One turn moves each row of this set onto another row. After a few examples, where does it send each row asked below?
sape: [-1.40  2.62 -1.90 -0.28  0.38 -1.31  2.39  2.06  0.25  0.20 -1.63  0.13
  0.63 -0.51  0.25  0.80  1.94 -2.36  0.87 -0.96 -1.61 -1.69  0.37  0.14
  0.44 -0.25 -0.15  1.62  0.85  1.32  1.44 -0.34 -2.72]
nimot: [-1.03  1.20 -1.31  1.50 -1.58 -1.91 -1.81  0.82  2.21  2.03  0.58 -0.83
  2.34  1.19  0.60  1.37  0.97  0.68  0.97 -1.92  0.08  0.55  0.04  2.55
 -0.78 -0.04  0.59 -0.91 -0.66 -0.12 -1.20 -3.08 -1.43]
bebi: [-0.89  1.04 -1.15  1.70 -1.29 -1.64 -1.98  0.85  1.87  2.29  0.52 -0.85
  2.24  0.53  0.53  1.62  0.88  1.21  0.81 -2.28  0.03  0.59 -0.06  2.33
 -0.91  0.11  0.49 -0.86 -1.60 -0.09 -1.35 -2.57 -1.17]
lusaz: [-0.64  1.10 -2.65  0.07  0.17 -1.94  1.17  2.43  0.08  0.97 -1.89 -1.65
  1.44 -1.47  0.04  0.28 -1.04 -2.34 -0.48 -2.97  2.30  0.14 -1.45 -2.84
  0.03  0.45 -1.60 -0.10 -2.76  0.86  0.55 -0.61  0.26]
lim: [-0.81  1.25 -1.25  1.51 -1.66 -1.93 -1.63  0.62  1.68  1.65  0.77 -1.15
  2.09  1.14  1.02  1.25  1.13  0.34  1.11 -1.64  0.25  0.62  0.09  2.58
 -0.79  0.39  0.56 -1.05 -0.64  0.05 -1.41 -3.28 -1.26]
Zof: [-1.30  2.76 -0.68 -0.95  0.65  0.11  0.55  2.88 -1.06 -0.19 -2.18  0.18
  0.66 -0.66 -0.62  0.45 -1.37  0.11 -0.54 -2.12  0.09 -1.10 -0.22 -3.47
  0.13 -1.70  0.88  0.34 -2.37 -0.10 -0.12 -0.33  0.53]
Nulik: [-0.79  5.10 -1.29 -0.45  0.55  0.91  0.05  2.79  0.04  0.35 -2.06  0.39
  0.33 -0.24 -1.87 -0.32  0.05 -1.66  0.98 -2.13  0.96  0.45  0.70 -2.89
 -0.96 -1.14  0.44  0.80 -0.27  1.25  0.20 -1.36 -0.85]
tet: [-1.30  2.26 -1.79 -1.91 -0.40 -2.83  1.84  2.38  0.36 -0.14 -2.28 -0.97
  0.58  0.50  1.01  0.08  0.53 -2.26  0.01  0.20 -1.12 -2.20 -0.43 -0.09
  1.33 -1.48  1.16  0.56  1.31  0.50  0.74 -1.80 -1.87]
roba: [-0.84  1.05 -0.84  1.09 -1.46 -1.88 -2.26  1.02  2.01  2.09  0.52 -0.76
  2.09  0.65  0.78  1.42  0.58  1.51  0.49 -1.78 -0.20  0.52 -0.18  2.29
 -0.73 -0.42  0.66 -1.09 -1.51 -0.52 -1.56 -3.02 -0.98]
fes: [-1.72  1.18 -2.49 -0.03  0.11 -0.86  2.69  2.22  0.88 -0.69 -0.81  0.59
  1.57 -0.16  0.70  0.72  0.17 -3.30  0.67 -1.82 -0.32 -0.67 -0.12 -1.87
 -0.24  0.52 -2.30  0.56 -0.43  0.30  1.66 -0.07 -1.06]
vame: [-1.36  0.98 -1.87 -2.10 -0.57 -1.96  1.84  2.84  1.08 -1.24 -1.34 -0.04
  1.10  0.69  1.60  0.07 -1.26 -2.81 -0.40 -0.24 -0.59 -1.18 -0.77 -2.08
  0.66 -1.27 -1.03 -0.40 -0.12 -0.86  0.89 -1.55 -0.08]
lalum: [-0.97  4.39 -1.91 -0.94 -0.13 -1.11  0.25  2.84 -0.05  0.50 -2.70 -1.41
  0.93  0.86 -1.53 -0.95 -1.19 -2.19  0.45 -2.00  2.28 -0.04 -0.29 -2.67
 -0.17 -1.25  1.50 -0.10  0.45  1.30 -0.08 -2.54 -0.30]
bamaz: [-0.99  5.05 -0.35 -0.78  0.14 -0.16 -0.20  2.14  1.91  1.71 -1.00  0.67
  0.02 -1.44 -1.87 -0.36  1.42 -1.14  0.06 -1.50  1.04  1.83 -0.16 -2.29
 -0.93 -0.41 -1.49 -0.39 -0.74  0.85 -0.19 -0.79 -0.83]
mis: [-0.57  1.46 -0.64  1.06 -1.41 -1.27 -2.00  0.79  1.83  1.43  0.97 -0.48
  1.67  0.84  1.11  1.41  1.32  0.81  0.98 -1.11 -0.44  0.66  0.36  2.38
 -0.88 -0.11  0.43 -0.87 -0.91 -0.36 -1.45 -3.24 -1.34]
dade: [-2.63  2.83 -0.50 -2.43 -1.30 -2.38  1.89  2.07  1.94 -0.36 -1.00  0.37
  1.12  1.41  0.27 -0.51 -0.01 -1.71 -0.64  0.19 -0.44 -0.70 -0.78 -1.35
  0.98 -1.35 -0.20 -1.43  1.47 -0.90  0.31 -1.47 -0.26]
zimo: [-0.11  3.14 -2.68 -1.44 -0.62 -2.22  0.27  2.83  1.59  0.45 -1.98 -1.45
  0.90  0.27 -0.01 -0.98 -0.66 -4.03  0.29 -1.15  2.35  0.89 -0.92 -2.14
 -0.30 -0.53 -0.91 -0.48  0.44  0.93  0.35 -3.04 -0.55]
gaz: [-0.99  0.72 -0.76  1.56 -1.29 -1.37 -1.35  0.55  1.35  1.42  1.15 -0.39
  2.01  0.65  1.34  1.87  1.21  1.05  0.99 -1.70 -0.68  0.32  0.31  2.43
 -0.76  0.29  0.22 -0.71 -1.36 -0.33 -1.25 -2.45 -1.17]
kap: [ 0.27  3.88 -2.31 -0.85  0.04 -2.70 -0.11  2.44  0.28  2.05 -3.04 -2.58
  0.16 -1.07 -0.84 -0.51  0.72 -2.34  0.12 -1.38  1.85 -0.09 -0.91 -0.64
  0.28 -0.66  1.15  0.59  0.09  2.28 -0.09 -2.47 -1.71]
kab: [-1.83  2.19 -2.03  0.42  0.31 -1.05  1.66  2.34 -1.38  0.47 -2.49 -1.37
  1.70 -0.10 -1.05  0.34 -1.37 -0.93 -0.08 -3.38  1.90 -1.19 -0.71 -2.94
  0.24 -0.38  0.94  0.22 -1.83  1.02  0.27 -0.23  0.31]
voza: [ 0.63  4.69 -1.26 -1.16  0.79 -0.77 -0.86  2.68  0.53  1.64 -2.50 -0.65
 -0.84 -2.19 -0.86 -0.05  1.66 -1.38  0.18 -0.85  0.00  0.31  0.03 -0.99
 -0.44 -1.23  0.23  1.18 -0.75  1.72 -0.11 -1.77 -2.04]
gemal: [ 0.15  4.04 -1.79 -1.06  0.39  0.08 -0.08  2.93  1.74  0.20 -1.21  0.73
  0.01 -1.02 -0.43 -0.26  0.59 -3.24  0.78 -1.05  0.54  1.46  0.24 -2.43
 -1.18 -0.51 -2.07  0.44 -0.28  0.67  0.66 -1.74 -1.21]
runag: [-1.24  4.16 -1.27 -1.32 -1.05 -2.86  0.10  2.14  1.68  1.94 -2.10 -1.82
  1.04  0.11 -1.37 -1.15 -0.20 -1.93 -0.62 -1.52  3.02  1.22 -1.52 -1.93
  0.24 -0.50  0.04 -1.59  0.28  0.89 -0.63 -2.27 -0.06]
zesuz: [-0.99  1.16 -2.07  0.40  0.68 -2.36  1.73  1.94 -1.06  1.56 -2.53 -1.90
  1.03 -2.02  0.00  1.15  0.46 -0.74 -0.60 -2.61  0.53 -1.76 -1.10 -0.92
  0.92  0.03  0.35  1.10 -2.42  1.53  0.54  0.35 -1.13]
dareg: [-3.04  2.95 -1.36  0.14 -0.42 -1.21  2.92  1.41  1.68  0.32 -0.46  0.90
  1.80  0.51 -0.79  0.32  1.57 -2.32  0.76 -1.75 -0.05 -0.16 -0.04 -1.08
  0.01  0.72 -1.71 -0.30  1.19  0.61  1.27  0.41 -1.45]
Gon: [-1.94  2.13  0.38 -1.58 -0.03 -1.16  0.80  2.27  0.84  0.70 -1.05  0.59
  0.62 -1.42 -0.11  0.52 -0.34  0.73 -1.72 -1.18 -0.43 -0.42 -1.15 -2.62
  0.62 -1.27 -0.95 -1.02 -2.57 -0.94 -0.38  0.42  0.79]
fafan: [-1.01  0.47 -0.87  1.22 -1.63 -2.10 -1.32  0.64  1.38  1.41  0.77 -1.05
  2.19  1.13  1.50  1.62  0.70  0.89  0.64 -1.50 -0.32  0.03 -0.11  2.48
 -0.39  0.07  0.71 -1.12 -1.11 -0.45 -1.42 -3.03 -0.93]
ratu: [ 0.01  1.73 -1.16 -1.55  0.38 -0.78 -0.16  3.11  0.57  0.17 -1.53 -0.03
  0.18 -1.95  0.58  0.32 -1.10 -1.13 -1.15 -1.41  0.35  0.17 -0.96 -3.23
 -0.05 -1.24 -1.49 -0.19 -3.22 -0.41 -0.07 -0.86  0.54]
navur: [-1.23  0.80 -0.98  1.66 -1.28 -1.57 -1.58  0.78  1.95  1.79  0.80 -0.27
  2.29  0.85  0.88  1.72  1.01  1.23  0.83 -1.94 -0.73  0.27  0.12  2.48
 -0.76 -0.07  0.31 -0.80 -1.25 -0.53 -1.12 -2.39 -1.31]
sened: [-0.52  1.06 -0.60  1.00 -1.49 -1.65 -2.17  0.82  1.47  1.75  0.70 -0.99
  1.72  0.56  1.23  1.52  0.65  1.17  0.49 -1.41  0.04  0.59 -0.05  2.22
 -0.62 -0.23  0.66 -1.05 -1.66 -0.40 -1.77 -3.22 -0.77]
bep: [-1.35  0.59 -1.11  1.25 -1.62 -2.07 -1.48  0.85  1.94  1.72  0.52 -0.78
  2.46  1.23  1.08  1.53  0.54  1.18  0.58 -1.83 -0.43  0.04 -0.17  2.52
 -0.52 -0.22  0.73 -1.00 -1.04 -0.62 -1.18 -2.83 -1.03]
nozup: [-0.45  1.58 -0.87 -1.51  0.59 -1.89  0.62  2.63 -0.74  0.94 -2.52 -1.07
 -0.06 -2.11  0.68  0.85 -0.16  0.33 -1.44 -0.91 -0.96 -1.91 -1.03 -1.37
  1.13 -1.65  0.86  0.66 -2.65  0.17 -0.18 -0.43 -0.64]
mezoz: [-2.53  2.94 -1.91  0.28  0.14  0.01  2.65  2.21 -0.44 -0.81 -1.50  0.47
  1.70  1.07 -0.78  0.43 -0.13 -2.18  1.23 -2.36 -0.02 -1.35  0.57 -2.10
 -0.03 -0.28  0.36  0.91  0.59  0.76  1.31 -0.21 -1.07]
boz: [-0.97  1.43 -0.92  1.15 -1.37 -1.51 -2.04  0.99  2.32  1.77  0.66 -0.31
  2.05  0.91  0.73  1.42  1.04  1.09  0.96 -1.55 -0.51  0.59  0.24  2.48
 -0.94 -0.42  0.42 -0.82 -0.88 -0.38 -1.33 -3.02 -1.40]
Paviz: [-2.62  1.31 -1.39  0.34 -0.39 -2.78  2.30  1.46  0.40  1.52 -1.45 -1.41
  2.09 -0.77 -0.75  0.45 -0.31 -0.75 -0.93 -3.07  1.93 -0.39 -1.78 -2.08
  0.80  0.57 -0.93 -0.94 -1.96  0.58  0.24  0.68  0.39]
sisob: [-2.20  2.88 -1.34 -1.53 -0.31 -0.73  1.84  2.74 -0.20 -1.29 -1.96  0.12
  1.21  1.60 -0.06 -0.06 -1.15 -1.68  0.23 -0.96 -0.39 -1.79  0.11 -2.27
  0.54 -1.89  1.31  0.02  0.74 -0.28  0.64 -1.45 -0.26]
Dolap: [-0.60  1.03 -1.01  1.74 -1.32 -1.57 -1.81  0.52  1.34  1.96  0.82 -1.09
  2.10  0.40  0.84  1.62  1.10  0.99  0.89 -2.10  0.32  0.73  0.01  2.26
 -0.89  0.46  0.35 -0.85 -1.68  0.17 -1.44 -2.73 -1.08]

boz goes to navur
nozup goes to voza
Now these:
runag goes to dade
ratu goes to gemal
sisob goes to Zof
gaz goes to Dolap

One turn moves each row of this set onto another row. After a few examples, where does it send each row asked below?
tiboz: [ 0.50  0.51  1.06 -0.20  2.63 -1.79  0.18  0.15 -4.70  0.32  0.27  1.16
 -3.10  0.10  0.64  1.86  0.07  0.73]
rugul: [ 0.76  0.67  0.67 -0.51  1.05 -2.46 -1.75 -1.88 -3.37 -1.37 -0.67  1.43
 -2.59 -0.67  1.40  0.22 -1.49 -0.21]
neluf: [ 0.65  1.74  1.07 -0.24  2.09 -0.18 -0.67 -2.93 -4.01  0.73  0.98 -0.14
 -3.98 -1.32  0.59  0.65 -0.87  1.23]
Vaker: [ 1.65  0.36  0.46 -0.77  3.10  1.90 -0.45  0.64 -3.78 -0.42  3.58  0.17
 -0.49 -0.54  0.01  0.34  0.56 -2.03]
koti: [ 0.57  1.27  2.56 -2.59  1.38 -1.88  0.04 -0.48 -3.80 -0.47  0.73  0.56
 -2.29 -3.07 -1.29  1.62  0.16  0.48]
nuvup: [-0.24 -1.70  1.39  0.56  1.94  0.17 -0.10 -0.95 -3.57 -0.61  2.51 -1.56
  0.04  0.09 -0.67  0.26  1.89 -1.53]
rupu: [ 0.68  0.21  1.59  0.72  0.96 -1.54 -1.35 -1.99 -3.54 -0.92  1.19  0.94
 -2.82 -0.01  1.42 -1.08 -2.61  0.19]
Zav: [ 1.61 -0.81  0.12 -0.30  1.18  1.61 -0.37 -0.69 -2.74  1.00  1.16  1.21
  0.13  0.21 -0.52  1.17 -1.82  0.59]
babaz: [ 0.59 -0.73  1.98 -1.22  0.71 -2.81 -0.28  0.69 -4.29 -1.68  1.26  1.47
 -1.33 -0.90  0.02  0.33 -2.12 -0.09]
Sizi: [ 1.14  1.21  1.49 -0.44  0.63  0.97 -0.58 -1.20 -1.56  0.96  0.23  0.28
  0.00  0.08 -1.50  0.91  0.87  0.43]
mizop: [ 0.89  1.08 -0.18 -1.79  1.76 -1.14 -1.15 -2.43 -4.11 -0.34 -0.23  0.75
 -3.27 -1.74  0.74  1.58 -1.26  0.73]
sesu: [ 1.84  0.16  1.53 -0.44  2.82  1.30 -0.90  0.80 -3.03 -1.11  3.16  0.85
  0.09 -1.58  0.20 -0.36  0.31 -2.84]
parip: [ 0.27 -1.60  2.32  0.86  2.98  0.56 -0.42 -1.20 -2.92 -0.49  1.81 -0.30
 -0.25 -2.91 -0.22  0.25  1.84 -2.08]
pabog: [ 0.56  1.11  0.60 -2.58 -0.12 -2.27 -1.45 -2.18 -3.52 -1.53  0.17  0.02
 -2.28 -1.18 -0.33  0.50 -1.27  0.34]
gutid: [ 0.63  1.47  2.34 -1.73 -0.06 -1.29 -1.15 -2.71 -3.12 -0.97  1.73 -0.43
 -2.53 -2.17 -0.70 -0.73 -1.81  0.62]
tam: [ 0.00 -1.32  0.01 -0.15  1.79 -0.19 -1.15 -0.02 -4.16  0.73  2.51 -1.47
 -2.10 -3.78 -0.07  0.02 -0.80 -2.67]
tava: [ 1.74 -0.19  2.19 -0.13  0.96  0.90 -1.07 -0.90 -1.28  0.16  0.21  2.08
  0.55 -2.23 -0.70  0.27 -1.28 -0.50]
bebo: [ 1.59  1.20  1.57 -1.06  2.40  1.29 -0.71  0.52 -2.98 -0.89  3.15 -0.23
 -0.22 -0.84 -0.64 -0.07  1.55 -2.39]
gik: [ 0.32 -2.81  1.00 -0.40  2.41  1.12  0.01 -1.04 -4.07 -0.67  3.18 -0.84
  0.14 -2.30 -0.64  0.57 -0.06 -1.47]
zek: [-0.57 -0.82 -0.07  0.05  0.82 -0.95 -1.21  0.18 -4.02  0.63  2.57 -2.62
 -1.88 -1.18 -0.52 -0.34  0.17 -2.51]
rupim: [-0.33 -0.26  1.02  1.04  1.81 -1.05 -1.57  0.05 -3.24  0.61  1.51 -1.54
 -2.21 -2.78  0.19 -0.43  1.00 -3.10]

pabog goes to rugul
neluf goes to gutid
tiboz goes to koti
Now these:
parip goes to gik
tava goes to Zav
tam goes to zek
Vaker goes to bebo

